Each path below is one point turned by a fixed rotation once a step. After each direction that follows a path, write how fast that rotation turns it, in degrees per step (0 if it stays still).
Each turn is a multiple of 5 degrees from 10 to 175, or 0.
Each row of a path follows its step; steps can be skipped.

step 0: [ 10  -9 -10  10  13  -7 -13  19   0 -16  -2  23  -2  -3   7  10  14  41
   9   2 -14   2  25  -8 -28  11 -22 -15  -8  31 -16   3  -8  -1   4   3
  -1  35]
step 1: [ 14  -1  12   7   7  -1 -37   4   4   9 -14  -1 -15   0   4  15  30 -28
 -29   3   7 -22 -32  -5  -4 -21 -12  -3   5   1  19  11   4  -3  13  13
  15  31]
step 2: [ -6   2  44  -3  12  10 -16 -14 -18  -6  -4  -3 -14   8  -1 -12  -6  -3
  -3  26 -26  13  27  17 -12   2   2  14 -11  -3  11   6 -26   1 -11  26
 -15  18]
step 3: [ -1   8 -20  -8  21  -2  -9  25 -11   0 -10  24  15 -20   4 -25   8  28
  11  19   8 -11  14 -16 -22 -19 -24  -7 -12  14  28  23  -3  10   3   4
   9  12]
step 4: [  3  -6  20   3  -8 -16 -39  -1   6 -18 -19 -21 -16 -25  13  29  13   6
 -22  -4 -18 -13   9  -5  -7  -3   7  -3  15  26   9   0  10   0  -1 -10
  15  30]
step 5: [ 13  -7  15  14  22 -11 -14  16  -9  21   7  10 -18  13 -11  -7   5 -14
  -2   1 -20  -6  -2  12 -15 -14  -1  15   6   7   9  -8 -39   6  11  46
   7   9]
step 6: [ -4   2  23 -30  16   0 -21   0   6 -15   2  11   6  -7   2 -30  43  11
  10  18  -6  14  10 -14  -9  -5 -19 -19 -25  -5   2  19   7   2  -8   8
  -7  26]
step 7: [  9 -11  -1  12 -11  11 -21  -6 -11  -3 -15   6   4 -24  24   7  -6  21
 -20   4  -5 -33   2   7 -16 -18  -4  -9  10   6  39   2 -21 -17  -3  -7
  -5  35]
step 8: [ 11   7  10  16   7  -3 -38  25  -6   1  -6   6 -16  17   9  15  12   5
  -5  19 -26  12  14   4  -4  16 -27  33  10  21   6   1   6  16   8  28
  13   5]
step 9: [  9  -9  20 -34  21   1   1   9  -6  13 -10   3  -9 -12 -15  -6  19 -20
 -15  18   5 -10   0 -17 -32  -8   2 -15 -14   9  -6  32 -27   4  -2  14
   9  22]
Speeds:
[ -4   1   5   9   9   1   0  -6   6  -2   1  -2  -3   5  -5  -3   4  -8
   4   0   3   2  -7   5  -2 -10   1  -7  -7  -3  -7  -2   1 -10   4   4
  -7   5]	85
[ -1   5   4 -12   0   3  13   6   4   0   1   3  -3   2   5   1   1   3
   8   1   0   3   2  -4  -3  -5   0   9 -10   5  -3   1  -3  -9  -3   6
   6  -1]	115
[ -4   1   0  -9   3   2   2  -5  -9   1   6   4   0  -5  -6  -3   7   0
  -3   0   1   4   2  12  -3   0  -2  -6 -11  -6   6  -4  -4   6  -9  -3
  -1  -7]	100
[  1  -3  -6   0   4  -4  12   0  -9  -4   1   1  -1   3  -7  -5   4   6
  -4  -3   7 -11  -3   4   4  -4  -7   8   7  -2   4   0   3  -2   3   7
   1   4]	160
[ -5   2   1  -1   4 -13   1   0   1  -3   0  -6  -1 -10  -4  -8  -2  -2
   6  -8  -3   1   4  -3   0  -9  11   0   3   8   3  -4   2   7   3   2
   5  -4]	55

step 0: [  5   4 -27  11  -9  -4 -12 -10 -22   2 -10  14  -9  -6 -15  27  16   4
 -22 -11  25 -10  18 -11  21 -10  22  11  -2  -8  -8 -11 -35   4  13   7
   9  10]
step 1: [  3  18 -19   5  -2   0 -26 -22  -7  13 -12   2  23 -32  -6  19  31 -23
   9  19  16  13 -17 -13  21  -9   3   9  -2  -6  11  -6  -9  -2  -6  13
   5   1]
step 2: [ -4  13  -4  34  -8 -13   2  14  -3   9 -13  16 -10 -40   5  20  28  14
  22  19  -8  -4  -4  -3   8   2   0  -6 -25  -6   3  10 -27   4  -4  -3
 -12  11]
step 3: [  5  -1 -12   8  -3  17  -8 -19  -4  -1  12  11  -4 -11   5  29   7  14
 -13   7  -8   3 -16   3  38   3   2  -9 -13  21 -16  34 -29 -14  -3   0
 -21   8]
step 4: [ -1   4   7   9  25  10 -10  -3   1 -16   8 -14  24 -18  -7  17   1   2
  24   2   1  12  -1   6   4 -30   7 -18   1  16   2  24 -37  -5  -3  15
   2  34]
step 5: [-12   8 -13   5   5 -10   7  10  12 -21 -14  13  20 -22   0   7  -4   0
 -26   7 -17   5  -2  20  -6 -21  12  13 -17  27  11   3 -18  -2  13   6
 -27  32]
step 6: [-14  17  -3  -3  12  16  -8 -16   5   1  13  20   9   1  -5  -2  21  -1
 -33  22  -8  -7  22  19  -8  -5 -10  18  13  -1 -12   8 -42 -12   5   1
  -3  22]
step 7: [-11  17  -4 -14   4 -12 -23  -2 -19   2 -13   7  19  -7  -2  15  17 -11
 -12 -25  -7  -2  42  -3  14 -14   2  14 -15  -9  -2   6 -15 -15 -11   9
  11  31]
step 8: [  9  21  -8  -4   9 -26  -4   0  11  15 -20  13  24  -1   6  12  16 -18
 -11  21   3 -14  -6   0  25   3  -5  15 -26   5  21  -1 -19 -14  10   6
  27   9]
step 9: [ 21   1 -17   9 -15   1   7  -1   5   3   1  34 -19 -15 -18  15  25   6
  16  12 -16 -15   9   6  19   5   8  12  -4 -16   7   4 -24 -20  -3  21
  19  21]
Speeds:
[ 2  4 -9  0 -2 -6  3 -9 -9  2 -6 -5 -9 -6  5  4  1  2  5  6  2 -9  0 -4
  1  4  5 -1  4  1  7  3  5 -9 -4 -1  5 -4]	45
[-14   1  -4  -4  10   2   0  -3  -6 -10   0  -2   2   5   4  -1  -4   1
  -1   0  -3  -5   2   6   1   4  -3  -3   4  -2   5  -6   3  -2   8  -6
  -3  12]	45
[ -5  -6   3  -1   6 -13  -4   6   0   1  -2  -9   7 -11  -3   3  -7   3
   0   6   0  -2  -4   3  -1  -3  -9   5  -6  -2   4  -5   3   0  -7   2
   0  -2]	115
[ -8  -3   4   2   1   2  -6  -4  -2  14  -1   1  -5  -6   9  -9   7   1
  -7   2  -7   4   3   4  -3   1   3  -5  -2  -5   1   0   2   1 -10  -5
  -5   3]	85
[  7  -3   2  -2  13  -5  -3  -4   7  -1  -3  -1   2   0   7   3   1   7
  -1 -11  -1  -3  -3   9   3   8   8  -3  -1  -4   0   6  -3   4   2   2
   7  -4]	80
[-3 -8 -6  1  0  4  2  2  7 -7 -6 -8 -5 -6 -3 -8 -8 -2 -8 -3  0  2 -1  1
 -6 -5  3 -1  9  8  2  5 -9 -3 -4 -2  4 -1]	55

step 0: [  8 -11 -13  10  -7  -2  21 -13  10 -18 -10  -4  20 -11   6  -8 -17 -19
  -6  18   0 -25  13  11 -10  37  -3  26 -36  24  -9  22 -18 -21  20  10
   0   6]
step 1: [ -3 -25  -6  -2 -21 -11   0  -8  11   3 -28   9  12 -22  -5 -17  -8 -28
  -1   2  10   1   6  -7   6  -3  14   2  -1  36 -23  12 -23 -28   5  18
 -40  21]
step 2: [ 24  -9 -19   6 -18 -41  -8  20 -15   9 -10  -4  15 -16  -9 -22   2   7
   2 -31  16   4 -21  -9   9   1  13   5   8  17 -26 -18   7 -19  15  15
 -16  14]
step 3: [ 26  -5   4  16 -13 -26   9  19  -6  -1 -21  -8  11  23 -10 -19  -8  19
  16  -3  32  -8 -12  -3   5  42 -16  17   8   5   8 -22  12  -7  13  -2
 -24 -15]
step 4: [-12 -16  -3  -7 -13  -2  22  -7  21  -3 -16 -12  30  23  11 -23 -21   7
   7   3  25 -30   3   4  17  11 -15  19   8  24  31 -19   3  12   4 -15
  -7  17]
step 5: [-12   0 -13 -16 -16  -8  15 -12  26  -7   6 -11  29  22  20 -15  -9 -20
   3   7  14 -22  -3 -16   2   4  -9  13  -5  10 -24 -13 -14   1  26  25
  23  34]
step 6: [ -2  -5   3 -15   7   5   9  17  26   5 -20  16  13  11 -25  -7  -8  -1
  10   4  33   8  -1  -2 -15  13  -2  -5  -1   8 -49  -8 -26 -17  15  28
   4  25]
step 7: [ 18 -24  -8  -5  19 -23  19  27   1  -9 -13   0  10 -16 -28  -9 -14  13
   2  -8  12  18  20  26   0   4   0  -2  -1  23 -26 -37 -19  -2  11 -12
   3  13]
step 8: [ 21 -10  -7  14  -2 -32  33  -3 -14 -36 -14  -5   6 -13  -7  -7 -16  -6
  18  25   8  21   6  -4  14   0 -18   6  11  17  20 -31  -8   1  29   4
   0  -4]
step 9: [ -5 -11   0  11 -16  -1  21 -21  16  -2 -32  10  31 -19  -9 -16  -1  20
  14  13   8  10 -26 -26  19  -4 -27   0  12  12  29  -9  -6 -10   7  20
  12  16]
Speeds:
[ -1  -5   1   4  -8   5  -4 -14   9  -1   2  -2   0   0   0  -7   8   0
   1   5  -2  -5  -2  -3  -4  -5   1  -2  -8  -1   6   5 -10   0   6   0
   2   7]	80
[-3  2 -3  6  7  3  8 -3  3  4  3  8 -1 -8  1  1  0  5 -1  9 -3 12  0  5
  4 -3 -2 -3  1 -5  3 -7 -8  1 -2  5 11 -5]	25
[-12   2   2  -3   6  -8  -3  -4   6   5   3   5   1   6   8   0  -1   3
   4   5   0  -5  -7  -1  -7  -1  -8   9  -2   0   0  -4   7  -8  -5  -8
   4   1]	60
[ -6   2   3  -8 -11   6  12  -1  -4   3   6  -7   1   1  -3  -2  -8   6
   4   1   0  -3  -4  -6   5   7   4  -1  -3  -5   6   0   4   1  -7   1
   6  -1]	65
[-3 -8 -6 -3 -1 -7 -1  8  0 -4 12  2 -4 -4  5 -3 -3  3 -9 -5 -2 -8  1  1
  9 -8  0 -8 -1  1  2 -5 -2 -1 -2 -5  0  8]	130
